Each path below is one point turned by a fixed rotation once a step. After each direction that follows a path, write how fast that rotation turns it, in degrees a step (0 if it stays still).
Each turn is a multiple of 5 degrees from 10 to 175, or 0.
Each row of a path follows its step; steps can be skipped.

step 1: [ 18   3   9  -5  -4   2  28  29 -22   7   9  14  24  -7 -36  17  -9 -25
 -21 -43  -6  31   1   9 -29  35 -15  10  31  32 -12  31  37   0   3   0
 -30  -8   0  28 -11   1  24   9 -23  -2 -11  18  40  15]
step 7: [ 14 -38  -3 -13 -16   3  -6  -8   8   6  -5  -5  13   1  40  25   7  -3
 -19 -19 -36  22  -6  27  -3  22  12  -8 -19  17  13   2   2  -3  18   5
 -22  10 -39 -15   4 -34  21   0  15 -70  -4 -29 -26  25]
step 10: [-16  22  24  35 -18  -7 -21  18 -21 -17 -16   0 -34  15  14  13  15  12
  -4 -41 -25  24   0 -11 -20 -34 -23 -18  -6  11 -26 -15   7  16   6 -14
   1  12 -12   7  18 -36  26   8 -20 -62  18  -8  -9  -7]
step 16: [ 28   4  -1  21   7 -31  26 -12  -9 -18  23  24   3  13 -38  21  26 -23
  12 -44 -37  -2  -9 -44  -9  23   3 -19  37   9   0  21   9  -6  -1   1
 -30   4 -15  21 -26 -11 -24  -9  15 -19 -18  22  26   6]
step 23: [ 10  11   6   0   7 -31  20 -12 -17   1  30   2  17  38  15  10  25 -19
  -8 -19   0  -2  13 -42  13 -18  22   5 -11 -21 -23  -9   7   3  29 -29
 -49  21   0  43  -3  -6   4 -15   5 -54 -14  -5  18 -14]
step 25: [  1   9 -19 -26 -26 -16 -31  38  -7 -17   1   6  -8  12  27   7 -20  11
  -2 -48 -29  28  10 -10   1 -24 -14  33   8  16 -32 -14  16 -22  30   8
   8  -8 -34  12   3 -34 -15   6 -15 -24  24 -25  20 -25]
step 26: [-13  12  31 -40  -7  -8  35  34   1  -5 -16   1   2  17  11   6 -10 -30
 -26 -14 -31  42 -13  12   0  10   5 -29  -1  -5  15  -7   8  -2  24  -2
 -55  -1  24  30  17  10  15   0 -24 -18  -4  21  28  32]
step 27: [ 12 -29  15 -12 -10 -24 -19 -10   1  14   3  22  25  10  -2   5  -1   8
 -27 -20  -8  18   8   0 -43  37  -5  -7   7  11  26   0  10  47   3 -35
   0  -7 -48  -4  -5 -43  -7  -9 -24 -37  23 -22 -12  32]
step 29: [-19   7 -18   7 -11  11   1  -1  -8  -2  20  30  -6  -5 -27  21  24 -17
 -29  15 -66  13 -45  13 -12  19 -16 -24  -2   3   4  -7  -8   5  -2  -6
   9   9 -29  28  13  13   3   2 -58 -23 -16   0  33 -13]
[-12   1   8  -4   2   8  -1   5  -1   3  -8   2 -11   3  -5  -3  -7   6
  -9  -5   2   9   1 -15  -4  -8   4  -6   1   4   3   3   8  -2  -1  -3
  -1  -4  -2   5  -7  -8  -3   0  -5  10   9   3  -5  11]	45
[  8 -11   3  -2  -1  -3   6  -9  -4  -1   0   1   7   9   5  -2  -1  -1
   5   4   4 -14  -2  -8   2  -2   2  -3  -4   0  12   2  -6  -1  -1 -12
  -9   4  -7   4  -7  -8   0   1   6  -2  -2  -3 -16   6]	90
[-10   8   7  -3 -12 -12  -1  -1   4 -10  -1   2  10   9  -6   0   3  -2
  -3  -3   3   1  -3   6  -7  -2  -5   3  -4  -1   9   4   3   3  10   4
  -1   4   4   4   9   1 -11   5  -3   3   8  -5  -8  -7]	25
[  2  -4   8   3  -2   1   0  -1   4  13  -8  -3   1   4  -3   7   1  11
  -6  -1   0 -12   1  -4  -6  -9  -2   3   3  10  -2   1  -1  -8   2  -1
 -11  -3  -6  -6   8  11 -10  -2   5  -5  -2  -8  12  -1]	160
[ -2  -2  12   7  -2  -1   2   7  10 -10  -8  -6   1  -2  -1  16  -1   0
  11  -5  -5  -3   3  -2  -9   5   4   0   3  -6  -1 -13  -7  -5 -11  -3
  -1  -1   4  -1   2  -1  -2   1  -1   2  -1  14  -5   0]	175
